Each row is where one point has got to under a steady rotation. How many steps took it there?
The counts run from 0 to 264.
[186 166 120  96 168 127 140 153 155 120 149 157 121  92 142  95  96  94
 158  77 111 124 153 171 157 154  95 107 139 127 129  82 126 152 151  83
 116 140 159 135 103 129 171 121 131 160] => 101
[151 186 138 144 168 119 125 106 141 135 169 101  86 174 111 124 125 125
 133 106 124 140 102  95 147 121 181 128  93 149 201 142 118 122 159 175
 126 130 102 105 152 159  93 118 110 121] => 54
[125 160 159 136 158 110 148  82 122 174 138 118 132 114 140 135 111  99
 169 137 136 112 152  92 173 150  97 136 131 118 191  81 132  97 177 159
 129 149 138 149 156  99 129 137 134 137] => 248
[141 141 137  93  96 161 117 113 145 124 104 129 152 131 151 108 103  69
 138 150 117 140  65 113  96 144 138 110 139 172 126  91 154 125 147  98
 192 124 113 127 107  86 149 151 134 119] => 215
[138 131  90  91 163 115 126 143 128 105 146 114  95 135 155  94 157 173
 139 164  97 131 181  89 189 139 128 135 105 130 135 129 126 153  96  74
 123 149 171 134 116  88 139 111 107 128] => 97
[115  83 170 151 118 136 138 113 134 161  99 127 179  95 151 181 132 139
 138 122 143  63 153 112 115 127 107 123 127 107 140 115 120  93 145 170
  92  96 122 126 148 123 124 141 101 182] => 145
[104 156 141 171 162 133 144  79 127 119 133 100 160 116  94 156 119 107
 152  89  94  99 149 138  75 119 124 118  94 121 174 118 130  99 144 131
 121 142 104 109 106 146  90 140 144  85] => 187
[126  99  84  97 145 127 125 152 110  85 156 169 162 132 139  98 129  98
 111  78 103 179 138 125 141 162 149 138 134 120 118 144 144 163 184 164
 129 142 168 156 103 142 101 162 147 150] => 162
[105 100 133  89 137 161 119 107  90 162 125 101 110 137 116 148 124 151
 133 200 182 103 176 145  97 115 111 104 141 145 178 115 113 163 129 168
 112 132 144 154 122 122 142 150 147 104] => 64
[115 140 148  76 177 157 114 119 139 150 162 114 139 144 135 144  99  89
 125 112 168 119 130 116 137 179 126  88 122 131 176 119  95 177 182 168
 137 146 124 121 136 104 164 162 151 102] => 62
[102  69 121 109 193 156 134 143 149 110 135 148 145 124 119 144 142 132
 113 106 137  95 169 104  94 140 128 117  97  77 175 142 124 176 131 162
  84  99  96 119 120 109 113 150  82 146] => 165
[ 94 131 129 128 181 118 122 104 130 120 126 104 127 127 157  56 145  98
 106 146 133 148 145  71 195 127 145 147 100 135 133 100 154  97 159 137
 177 140 146 154 124  91 108 119 135 131] => 36
[119 171  95 146 146 156 114 163 103 149 147 115 126 105 162  96 152 117
 124 125 125 169 106 114 134 141 165 116  86  97 108 134  87 148 179  85
 159 164 164 131 147 155 136 106 170 121] => 202
[156 123 117 101 101 113 167 139 146 120 127 136 180 181 137 113 110 106
 155 134 152 158 127 111 166  98 207 131 146 159 172 111 132 116 163 103
 132 103 123 126 139  87 108 122 101 147] => 135
[133 115  96 100  84 113 155 131 116 127 115 139 169 184 141 110 145 130
 154 170 159 143 152 112 172  92 192 158 151 176 145 115 125  94 148 105
 119 117 159 160 140 103 107 122 117 144] => 136
[159 149 124 145 127 133 132 121 124 132  92 139  80 159 111  99 117 155
 134 133 141 119 125 154 140  67 141 152 135 163 189  98 169 128  99 151
 145 110 122 178 151 146 101  84  76 139] => 239
[153 125 169 119 135 150 130 111  97 130 135 131 121 142 116 127  71 129
 100 116 146 130 147 163 155  84  76 138 116 198 140  93 140 174  88 140
 161 117 133 106 125 139 136 117 121  86] => 67
[134  81 163 145 146  75 156  99  89 117 123 122 174 114 119 138 110 112
 118  90 160 114 144 131 142 105  98 134 127 178 135  85 126  74 105 145
 118  90 134 110 124  99 124 169 104 129] => 147
[178 170 157 137 148 182 128 112 174 169 156 105 120 144 134 176 112 155
 138 139 102 100  99  78 125 103 136 105 128 168 146 144 129 134 118 151
 127 106 100  89 135 154 138 109 102 156] => 73
[130 108 126 134 155 122 140 148 120 124 122 135 143 120 141 108 107 139
  81  73 152 128 140 161 182  82 140 106 119 150  86 108 124  81 140 127
 134 107 174 139 149 168 111 132  97 185] => 140
[137 186 132 187 110 117 104 103  96 141 114 108 112 106 167 104 114 138
 130 102 101 165  71 109 147 132 139 122 109 156 112 130 149  89 146 112
 190 147 165 144 142 126 105  96 142 120] => 221
[115  88 118 112 159 116 155 123  82 102 140 147 198 113 138 137 127 120
 132 129 134 173 188 114 134 113 100 140 107 117 153 123 134 183 113 125
 162 148 126 122 126  90 117 132 162  92] => 169
[126 127 160 103  88 113 126 100 166 171 122 129 144 137 117 153 107 118
 154 193 125 145 121 104 120 165 121 162 193 103 144 149 130 141 148 187
 135 148  83  99 113 104 143 118 169 116] => 256
[153 161  89  77 149 136 142 143 144 155 127 156 131 104 128 113 119  77
 191 124 127 130 147 164 130 146 103 107 159 114 121  86 103 124 159  91
  93 159 183 160 112 126 167 164 149 152] => 102
[128 136 123 152 145 132 147 143 124 149 133 136 175 110 162 159 111 114
 110  67 152 146 119 134 195 106 147 103 129 116  98 124 105  88 184 144
 162 130 177 140 168 145 124 129 131 181] => 141
[136 175  88 156 105 104 143 117 183 141 124 112 127 174  99 151  91 113
 190 121 106 121  81 154 128  94 161 121 140 141 119 137 113  54 131 117
 143 117 138 146 134 124 121 146 107 142] => 114
[140 121 134 109 112 138 111 139 136 138 141 132  59 176 104  94 143 138
 107 168 133 114  85 113  87 119 156 180 144 134 133 142 115 141 137 173
  87  99 101 111 102 164 121 125 106 152] => 52
[120 133 151 141 136 141 121 116 127 159 121 142 130  98 114 107  81  59
 137 111 150 110  92 148  99 130  92 139 135 128 138  79 141 101 173 191
 146 116 135 150  99 141 118 164 139 151] => 41
[135 130 140 158 111 113  95 125 101 137  90 148  77 101 124 107 131 144
  95  97 151 124 108 193 103 140  82 134 150  95 142 110 126 150  95 141
 123 127  97 157 174 165 147 115 120  98] => 232
[151 152 136 117 164 100 127  91 107 121 173  95  95 166 118  81 126 128
 117 118 134 166 145  83 163 137 190 138 105 166 193 129 120 130 180 157
 130 145 125 116 111 130 104 127 135 104] => 55
[143 158 138 107 106 111 127  98 143 176 132 134 134 122 101 151  99 102
 157 166 150 168  87 143 122 131  95 136 187 125 119 139 119 128 154 177
 143 163 114 132 130 145 143 143 191 122] => 255
[144 131  79  71 101 132 104 154 122  99 130 136  93 152 134 132 121 161
 133 160 110 168 113 163 118 138 113 115 164 133  87 169 139 192  90 122
 153 146 149 138  93 102 146 130 158  96] => 90
[120 109 131  50 156 149 126 110 114 144 143 113 125 147 121 120 111 119
 129 171 174 122 153 118 124 152 129  92 142 147 170 104 122 178 163 174
 118 138 132 131  97  97 161 169 148 110] => 63
[144 174 146 127 166 134 147  97 139 177 134 136 119 107 118 126  92 106
 170 122 150  96 129 123 148 102 105 120 134 132 186  77 129  91 161 184
 122 129 158 172 122 148 124 142 116 176] => 247
[141 126 128 164 163 125 112 149 138 119 123 139 121  55 138 111 120 117
 110  62 149 102  76 133  88 153 117  81 107  62 154 118 118 160 145 135
 142 111  88 122 129 120 139 140 115 141] => 20
[119 120  98 142 184 120 155 112  90 129 142 137 165 131  87 157 117 127
 140  89 158 113 148 153 107  58 109 106  89 124 187 104 118 127 116 156
 117 122 136 144 144 128 100 175 121 109] => 167
[170 156 126 137 163  89 100  95 109 117 138 111  91  89 118  79 125 107
 153  95 138  94 103 114  95 143 136  89 131 144 178  75 129  86 148 146
 110 110 126 148  89 110 135 174 101 140] => 227
[144 149 122 124 139  74 115  93 129 103 157 127 100 182 106  92 108 131
 109 123 116 177 126 129 193 129 142 158 145 184 117 159 142 100 132 161
 156 145 150 107 130 129 110 110 131 105] => 261
[127 153 138 175 129 137 124 147 117 119 148 114  81 150 138 110 135 145
 107 109  95 123 113 104 121 111 152 147  52 140 144 141 109 148 102  80
 134 108 110  78 136 140 108  77  78  99] => 199
[127 160 119 141  83 106 121 113  88 158 124 138 112 141 112 110 116 100
 120 150 123 200  69 144 122 128 112 178 158 143 109 148 119 143 151 168
 166 154 132 124 133 148 115 118 184 112] => 49
[126 149 139 162 169 145 147 110 146 121 154 132 160 119 129 124 139  88
 104  80  76 151 156  99 149 111 117 173  74 161 103 139 153 124 137 109
 144 131 122  86 138 169 102  92 135 123] => 180
